Each path is a new rotation, seen through one point. The rows after it are directions, each followed by how far the rotation turns it, in deg/step (0 if it stays put).
Each turn is a multiple of 5 degrees from 10 to 175, or 0.
Each row of a path follows its step; steps can be skipped.
path 1
step 0: [  8 -15 -11   7  15 -12   9 -17  -9  -7  15  12  13  14  -3   5 -18 -15
  -3  -3   8  -7   3  11 -25  22  -6   9  16 -16  -3  -3   6   0  -2 -33
  30   0 -37  18   9  -3  -5  -2 -10   3   9  15 -32  -9   7   7  -4  39
  25]
step 2: [-21   5  31  11  19 -25   4   4   0 -19 -10  30  18  23  -1  14   6 -11
 -15 -36 -20  -3  14  15 -24  13  -8  14  10  16  -8  -4  -1  -8   6  13
  27 -17 -12   2  17   1  -3  24  -7  -5  10  -5  10 -10  13  14  -2 -13
  17]
step 3: [ -5  17  -4 -38   9 -13 -10  -5  10  -4 -14  18  -3  29 -12   0  11 -10
 -24  29   5  -3  12 -10   7  22 -18   1   6  24   6  -1   2 -11  -9 -34
  -9 -21 -25  30   0 -12  -8  25   9   4   3   7  14  -6 -11  -8  14   1
   8]
step 4: [ 12  27  39 -19  24  -5  20   2  -6   6  14  11  -2 -24  -5  12 -18 -22
 -10   6  11  -2  23   3 -16  26 -22  -7  -3  18   4   1   2  21  -5 -10
   6   6 -21 -15 -22 -11   7   9   3   1  17  -1  -9 -15  -3  29  -9 -26
   4]
step 5: [  5 -10 -31 -21  22   4  -8 -16  15  12 -10  -3  14   1  -6  35  -1 -17
  -6  -7 -11  18  15 -15 -18  18 -13   9  19   3  -7  25   3  10  14  -9
  28  12  -5   7 -14 -25 -31  17  -5  13 -14  23   4  -3   6  17   4 -10
  13]
step 6: [ 18   9   4 -15  18  -2 -10  -4   0   1 -12  -1  24  -9  -7  41  24   9
  -9   3 -15 -27  27   8  13  -1  -8 -28  14   8 -24 -27  -4  -2   0  20
   1  10 -26   4 -27 -20  -2  -4 -11  -2  22   5   7 -16  -7 -15  12 -14
 -10]
step 7: [ 24  16  19   7  20 -14 -13  -8   3  30 -21  -5  -8  10  -8  11   9 -11
 -37   7 -23  10  -2  -3   4  15   6 -28  29 -11   9  11  21   8  -9  15
  30 -20   6  -5   3  13 -12  20 -10 -12  17   7  -2  -9  13   9   1  -2
  16]
step 8: [  0  15 -23  -8  10  -3 -15  22  18   6   9 -18  32  14 -23   0  -6 -18
 -42  15  -7   3  13   9   6 -11 -15  -6  -8  -4   8  -8  13  11 -19 -24
  23 -10 -17 -12 -14  -9   4 -23  -5  22  23  18   1  -6  -8  -7  -1   7
  -2]
step 9: [ 22  18  10  -5  17  18   1  18  20  15  -3   6  -4  18  28  15 -18  11
  -5  15 -20  -7   7  14 -16   8 -10  -1  16 -16 -19 -11   3   8 -10   2
  17  12 -18 -15 -15  20  10 -12 -24 -10  -9  10   2 -10 -25  31 -21  10
  20]
step 10: [ -9   9  -7  21   0  46 -19  18   0  -7  -9 -15  25  10  14  -1  26  -9
 -26   3   4   5  -1 -15 -11  19   7  18  27   3 -21 -11  -8  -5   6  -7
  38 -14   2  -3   5 -33  -1   5 -17  -3  16   7   0  -9  -3  13  14  -1
  14]
Directions:
[  4  -3   8   4   2   0   0  -4  -7   2   7   2  -3   0  -1  -3  -3   2
  -5   5   6  -6  -4 -10   4   4   4  -4   5   2   2  -4  -2  -2  -5  -2
   2  -2   4   3   3  -5   3   5   0  -1   4   7  -3  -1  -1  -3   6   4
  -1] : 100
[ 0  5 -9 -5 -1 -6  6  1 -5  5 -4  4 -4 -8  0  0 -2  3  1 -3  1  2  2  4
  6 -5  8  0  8  9 -2 -2  1  5 -1 -3  5  3  3 -1 -3 -1 -3  0  1 -1 -1  1
 -5 -5  3  2  7  1 -5] : 45
[ 1 -1  4 10  6 -3  6 -1  2  2  1  5  1 -5  4  3 -4 -2  1 -6 -3 -1  9  1
 -1 -5  2 -3  2  1  3 -3  5 -5 -1  3 -7 -3 -4 -3  4  3 -2  5 -3  6 -4  1
 -7 -3 -5  5 -5  6  1] : 160
[  0   4   1   4   3 -10  -4   0   3   2   5  -1   4   2  -1   7   2  -1
   0   0  -2   2   1   0   0  -1   5  -5  -3  -2  -6  -4  -1  -3  -2   2
   3  -8   2   7   6   9  -1  -2   4   0  -1  -3   3   6   7  -2   3  -2
  -9] : 70
path 2
step 0: [ 20  -1   9  15   1  40  10   8 -20 -13  -3  12  15 -10   6   3 -20  10
  -3  12  -3  15  -3  -2 -15   3   8  -9  -8  -2   3   2 -12 -23  -7  -8
 -20  -1   9  36   4 -15   8 -17   1 -10 -15  -1 -11 -13  -3  -1  28 -10
   2]
step 2: [  1   3  17   6  -4   4  13  -7   0  10  16  15 -32  34  -8   1  -2  10
 -14   4 -12   3   8   7  -6 -13  -8   2  -1  20 -25  20  -3  16  28 -12
 -14   7  10   7   1   3   2   8 -10  -3  39 -11   6   5   0  -4 -14  -8
 -14]
step 3: [-10  17 -23 -16 -19  -6   4   1 -21  -2   2   2  12   2  21 -11 -18  10
   2 -29   5 -12 -11 -11 -19  -7 -13 -23   5 -12  -3   2  -6   9  12 -11
   2 -28 -20   6  -1   7  14   0  13   2  10  -3   9  14  29   9  -3   9
  21]
step 4: [-14  10  19  -4  -9 -18   4  -2 -13  15  15 -18   1  -9   4 -21  18  20
  22   4   5   3   6  -2  27  -3 -22  -2  15   5  11 -15 -15  -7   3   9
   9  27  -3   6 -11   5 -21   6 -18  29  -4  -9 -16   0 -14   3   3   7
  22]
step 5: [ -4   8   9  -9   4   5  -5 -11  -2 -10 -21   6 -11   4   5   0 -14  -9
  -4   8  -2  -2  18 -33  35  15  -1  -6  -5 -32   3  24  -8   4  10  20
  14  -3   0 -15  -4  22  -7  13 -20 -24 -11  16  13   1  -4  -4   4   1
 -14]
step 6: [  7  -2  13  11   7   7  10  15  20  -2   3   0  10  -9  -4 -17 -12 -15
   7 -24 -10   1 -13   6  18   7  13 -12  12  -4  -7  -9  -7  -7 -13  19
 -11 -13  34  15  11 -30 -13 -27   4 -25 -14 -11  -3  15  12   1  -5  14
  -1]
step 7: [  2  -5  -9   6   6 -10   4   5  19  10 -20 -32 -12   5  15  19  10 -12
 -14   0 -19   5  -2 -25 -14 -14   7  14   4  15  34  -8  21 -14  -3   3
  -7 -21   4 -17  -6   6 -15  -1   9  14  -2 -13 -26  -8  -6   0   2   2
 -15]
step 8: [ -1 -11  37  -7  29   6  -4  -8   4   3  14  18   0  -1  -3  -4 -31   3
 -16   5  -6   8  -4  10  -6 -10 -17  20   8  24   9  10  20  -7  -6 -34
   3   7 -10  -4  11   7   8  18  11 -12  -4  -5  19   6   8 -16   1   4
  -9]
step 9: [-21   1 -35  17  14 -24 -14 -14  -1  -7   6   0   1 -10 -13   3  -3  -3
  -4  -6   9 -27  -6  10 -17  14   8  -1  -8 -13  -6   6   2  29 -22 -10
  12   7  -4  17   3  -4  -1  22  20  14   0  -8 -11   6  15   7  -6  25
  -4]
step 10: [  1   0   3  12 -10   2  -5  15   9  20  -6   0  15  17   5   9   3  17
   7  21  -1  25   0  31   0  25   5  -4   5 -19  11  -2  -9   5  -2 -16
  -4  24  13  -6 -29  23   2  -2  -3  28  11  -4  -2  19 -15  -9  -3  -9
  13]
Directions:
[  3  -3   3   0  -4   0  -1   2   3   1  -5   1   3  -3   7   1  -9  -5
  -1  -9   7   3   0   6   0   2  -2   1   3   4   0   3 -10  -8   1   3
  -1   2  -5  -1   4   0   8   4   1   4  -4   5   3   2   6   2  -1  -1
  -6] : 140
[ 0  2  2  0  1  4  5  3 -3 -2 -4  4  2  0 -2 -8  3 -3 -5  1 -1 -6  6  0
  0  5  7  1 -2 -6 -5  0  8 -3 -5  2  4  8  3  4  5  3  4  9 -6  7 -2 -2
 -3  4  2  1  2 -3 -1] : 85
[ 4  0 -3 -3  1  2  1  4 -4 -2  0 -2 -1  1 -4  1 -2  5 -1  0 10 -5  0 -2
 -5  5 -6 -2  8 -2  0  1  5 -6  1 -7 -2  2  3  0  1  2 -6 -4 -1 -9 -6  2
  6  7  7  0  3 -3 -2] : 135
[ -2  -4  -2  -9   4   7  -7   3   1   4  -3   1  -1   3   8   1  -3   3
  -9   1   0   3   5   1  -3   2  -1  -2  -2  -2   3   5   4  -2   7   2
  -1   1   3   6 -11  -4   3   3  -3  -4   1   4  -2  -2  -1  -5  -1   3
   5] : 140
[ -9   1  -2  -1 -12  -3  -3   2  -2   3   8   4   1  -5   2   1  -1   4
  -5   1   6   0   0   0   1  -3  -2  -8  -2  -1   6   2  -1   6  -4  -2
   1   8  -1  -2   1   5  -2   7   4   0   2   1   1   8  -2   2  -5   0
   3] : 60
path 3
step 0: [ 16   3  21  -4   0   0 -12   6   7   5 -13   1   6   1  12 -10  28 -19
  22 -11  -2  22  29  -3  18   3 -33  12  25   5 -11 -20  -1  -3  13 -17
 -21  11 -30   3   8  44  -7 -15  -5   3  -2   6  -1 -23  -8  -4   7 -14
 -25]
step 1: [ 24  11  14  -9   8 -14  16  18  -2   8  -7 -11   3   0 -21  -1   0 -19
   3 -18   7  12  10 -17 -18  18 -14 -19  11 -28 -22  12  -9   8  26 -35
   3  -8  -2  22   2   3  21   2  -7   6  -5  26  -8   9  13 -11  10 -42
  27]
step 2: [ -6  18  14  13  10   5   8  10  22  33  20 -17  -7 -24 -11   7  28 -18
  11   4  -4 -12 -13 -11 -14  -4   5 -33   5  -1 -31 -30 -16  11  28   0
  -9  -4  -4 -10  17  16   4   2  -2  17  11 -14  -9 -15 -17  -8  21  10
   2]
step 3: [ -5  14   6   0   7  34 -11 -21  19   2 -21 -13  15  10 -16  10  27 -13
   7  -6  -3   4  14 -19  -7  -4 -31 -24   6  15 -17 -21  21 -22  -2  -2
  -1  17 -18  30  19  11   8 -10   8  12 -12  15  -6 -14  18  -4   0 -17
 -23]
step 4: [ 15 -23  25 -19   4   6  15  -3   4  20 -11  -7  -8  -2  22 -24   7 -30
   5   3   9   4  11 -28  10   6 -31  -7  21 -22 -14  10  -1 -12  23 -19
 -18 -11  14  -9   4  20   6  -8   3  17 -11   4  15  -9 -12 -30   1 -32
   3]
step 5: [ 33   4  -5   5   6 -24   2  26  16  37   1 -14   7  -6 -23  17   8 -25
  22  -5 -15  19  -5 -30 -11  -2  -2 -15  -7   6  -9  -5  -6   5  27  -7
   7 -19  -5  14   5  15  10 -27  24  10  19  21 -20  -1 -12   0  10  -7
   5]
step 6: [  0   7  20  21   4  40  -9   8  17   7   6 -21 -26   3  -1   0  13 -12
   8 -11  -7 -25 -15 -22   2  -4 -23 -25  -4 -12 -26 -29  -9   4  -3  14
   1   6 -11  24   3  14   9   7 -23  16  -1   3 -33   4  -5  -4   1 -30
  -8]
step 7: [  1  -1   7 -24  -9  31  -7   5  -1  17 -23  -6   8   4   5   5   3 -20
  21  10  17   9  14 -13  15  13  -9  10  36  17 -23 -10   5  -6  38 -10
 -20   0 -10  22  28   7  15  -6   0  16 -10  -2  -4 -15   1 -17  22   1
 -23]
step 8: [ 12   0   1 -13  11  -5 -13  10  23  39  -2  -3   5 -10  -5  19  13  -9
  -3   0   7  13   4 -32 -11   7 -16  -8  16 -37  -2  13  -5  12  -2 -28
   3 -29  -8  21  -3  28  -4 -15  -8   1   0  13   8 -26   3  -8  -1 -38
   2]
step 9: [  2  14  27   1  -5   1  34  45  25  20  10 -12   6 -17 -25   0  17 -25
  13  -5  -5 -25  11   8  -6 -18 -24  -1   5  -5  -8 -27  -4  17  15   7
   0   5   6  17   5  16   4  -7  12  19   9   2 -21   3 -10  -7  14 -20
   2]
Directions:
[ -1  -3   5  -7   2  -1   6   3  -3  -1  -2   3   3  -5   3   5  -2  -2
   0   8  -2   3  -5  -2   3   1   3   3   4   9  -2  -6   1   0   2  -4
   2   1   2 -10   1   2   5  -1   1   6   4 -10  -1  -2  -6   7   5   2
  -1] : 145
[-4 -4 -3 -5 -3  5 -3 -5  3 -1  1 -1 -2 -3  0  4  4 -3  6 -2 -5 -2 -3  9
  4  4  2 -1  1  6 -4 -1  9 -1 -2  6 -1  4 -4 -1  4  2  2  5 -7  8 -2  7
  3  2  0  0 -6  1 -3] : 100
[  7  -1  -2  -3  -5  -5  -5  -3  -4   3  -7   1   3 -10   1  -4  -3  -9
  -5  -1   1   2   0   0  -1   4   3   0   9  -3   2  -2   1  -1   5   0
   1  -2   6  -1  -1   4  -7   4   0  -5  -3   3   2   1   1   8  -6  -5
   0] : 100
[ 2  4 11  2 -4 -1 -7  1  1 -4  4  2 10  6  0  4 -3 -4  1  2 -1 -7  1 -2
  2 -6 -7 -2 -1  2 -2  1  2  1 -2  4 -2  8 -3 -1 -7  1 -9  2  0  2 -5 -2
 -3  3 -1  6  2 -2 -2] : 115
[-1  4  3 -3  2 -5 -1 -4  3  4  1  0 -4  4  3  6 -8  0 -3 -4  0  0 -6  1
 -7  0  2 -3  5 -1 -1  6 10  1  3 -6  1 -5 -1  2 -4  1 -6  7  2  4  7  2
 -1  0 -6 -6  3  8 -2] : 115
[  1   4  -1   4  -2   4   3   4   7   1  -6   5   4  -3   1  -6   4   0
  -2   3  -2  -3  -8   0   4 -10   4  -5   6   4   1   5  -4  -5  -2   0
   1  -2  -5  -1   3   1   2   8   0  -5   6   1  -7   5   3   0   0   2
   0] : 100
path 4
step 0: [ -1 -11  -4 -12  22   0   6 -12  28  18   0   0 -27  -5  -1   0   3  -5
  -6  -5  -6   8   5  11   1  -6 -29 -18 -35  24   4   0  -3   4  14 -29
   4   1  17  14  14 -35 -12  -5   2 -24   7  21  17  -4  -5 -18 -44  -4
  30]
step 1: [  3   2   9 -15 -18  -1  -3  34  -6   4  32  -1   1   1  -3  -6 -20   9
 -19   0   2 -21 -13  15  -1  -8  28  17 -40  21  19   3  -5  -2  22  24
  12 -22 -24   1   7  -1   3  17  -6  22  -8  -9  34  -6  18   9   7 -23
  14]
step 2: [-17   4   8   4  -2  28 -18 -17   2   3 -11   6 -16  -9 -18  -2 -26   7
   5 -16   8 -18 -19 -36  17   1  -2   0 -23  23 -26   3  14  14  -1 -11
 -13  21   7   6   7   7   5   9 -14 -23  13  -4  31  14 -11 -18  23  39
  13]
step 3: [ 37  29 -25   5  15  18  17   6  15  28  14   8  -8  -6  13 -10   0 -26
 -17 -27  -1   2   2  20   5 -25 -17  -2 -16   3  -4   1   4 -19   8   6
   4 -15   3  31   2  31  -9  32  -6   1 -14 -16  -5 -17 -18  -1   6  -4
   0]
step 5: [ -6  10   5  28   8   4   0 -16  -5   3  15 -12 -20  -4  21   8   6  25
  -7 -47  12  10 -13  20  18  20   8  -6  -4   9  -9  -6  -6  16   0   5
  12   8 -13  41   8   8  34  14  -2   9 -26   7   4  19  27 -15 -12  10
 -10]
step 6: [ 21   2  32   0   7  18 -38   4  21   9   8   0  -7 -15   3 -15  36   6
  24   7  12 -26 -10 -11 -21 -11 -34  15  -6  29   9  -8 -18  -7   3   0
  -8   8  -7  13  -7   1  -8  17 -29 -17   4 -13 -14  -6   2  11  -2 -24
 -10]
step 7: [ -6 -25  -9  10  11  -7 -20 -12  22   3 -33  30  13   2  -9  14 -10  -7
  -9   0 -16  -5 -39   2  -9   0   6   1 -12  15 -18  -9  -4 -38  15  28
  23 -14  10  15  11   3  17   1  13  20 -23 -12   7   7  11 -26 -14  -1
  -7]
step 8: [ 20  23  16  17 -30 -15   8 -22  19 -27   3   6  12  11   0  10  24  19
 -12  -4  11   4   5 -11 -15  -9   8  12 -15 -12 -10 -27   5  -5   5   9
   0   4 -15  34  -5 -17   0  12 -26  -9   2 -12  20  -5   3  32  27  30
 -19]
step 9: [ -5  -4   4  40  27 -13  12 -30 -10  11   4   6  20 -11   0 -14  16  -5
 -22  23 -10   8 -14 -27  10   4 -18   8   1  17 -20   5 -10   6 -17  -2
 -15  23   8  13 -23  27   1   3  18  -2 -13 -31   1   6 -10 -14   6 -33
  -9]
step 10: [ 43  20  -6  10  -2   5   5 -20  -7   9 -21  22  -7  23   3  15  30  -5
   1  20   7  13 -10  27 -16  -5   9 -21   1   9  -6 -19 -26   6  -6  26
  -9   6  -1 -15  26 -21  11 -15  -8  -4 -12  -4 -20 -25  26  -6   2  -1
  17]
Directions:
[  5   2  -3   2   0   5   3   5   1  -2  -2   0   2  -2  -2  -6  -1  -6
   1  -2  -1   2   2  -4   3   3 -12  -2   3   5  -3  -1 -11  -3  -3   3
  -5  -2   5   3  -2  -1  -6   4   2  -3   2   4   1  -6   0   0  -8  -8
   0] : 115
[ -1   4   0  -3   3   2  -1   2  -3   7  -6   1  -4  -7   1  13  -2   4
   5   4   1   0  -5   3  -3 -10  -9  -1   6   0  -2  -1   4  -1  -2   3
  -4  -3   4   2  -1   3  -1  -1  -3   0   0   1  -6  -3  -1  -5   6  -2
   5] : 100
[ 4 -1  0 -4 -2  0  6 -1  3  4 -3  8  2 -1 -6 -5 -3  6  2 -3 -1  4  3  2
  1 -2 -3  2  4 -5 -1 -4  1  0 -4 -2  0 -8 -4  6  3  0 -6 -6  1  2 -1 -8
  3  9 -9  1 -4  4 -4] : 80
[-3  7  1  2  4  3  1 -4  6 -4 -1 -1  1  6  0  4 -8 10 -4 -4 -5  0  9  1
 -4  3  2  2  1 -1 -9  4 -5 -1  0 -1 -2  0 -3  2 -1  1  1  3 -7 -4  5  3
 -7  3  1  0 -1  2  3] : 125
[-2  5 -2 -1 -2  7  7 -2  2  4 -1  3  3  1 -5  2  2  5  4 -3  7 -3  1 -4
  0  5  0  4 -2 -2  6  1  0 -2  3 12  3  1  4  1  1 -6  4 -1 12  1  8  2
 -2  3  3 -1  4 -2  0] : 120
[ -3   4  -1   4  -1   2   2  -5  -7  -1  -3  -3  -8  -3  -1   1   8  -4
  -7  -1   2  -2   6   7  -2   4  -2  -1   5  -7   2   3  -5   5  -4   0
   2   3   1   1   2   2   1  -3   2  -3  -2 -10  -2   3   1   4  -5  -3
  10] : 65
[ 3  4  2  5  3 -1  1 14  6  9 -6 -1  3  3  1  3  7  0 -3  7 -5 -7  0  3
  5  7  3  3 -2 -1  2  1 -2 -1  3 -1 -1 -1 -5 -3 -6 -1 -2 -1  1 -2 -1 -2
 -1  4 -6 -7 -1 -1  2] : 125
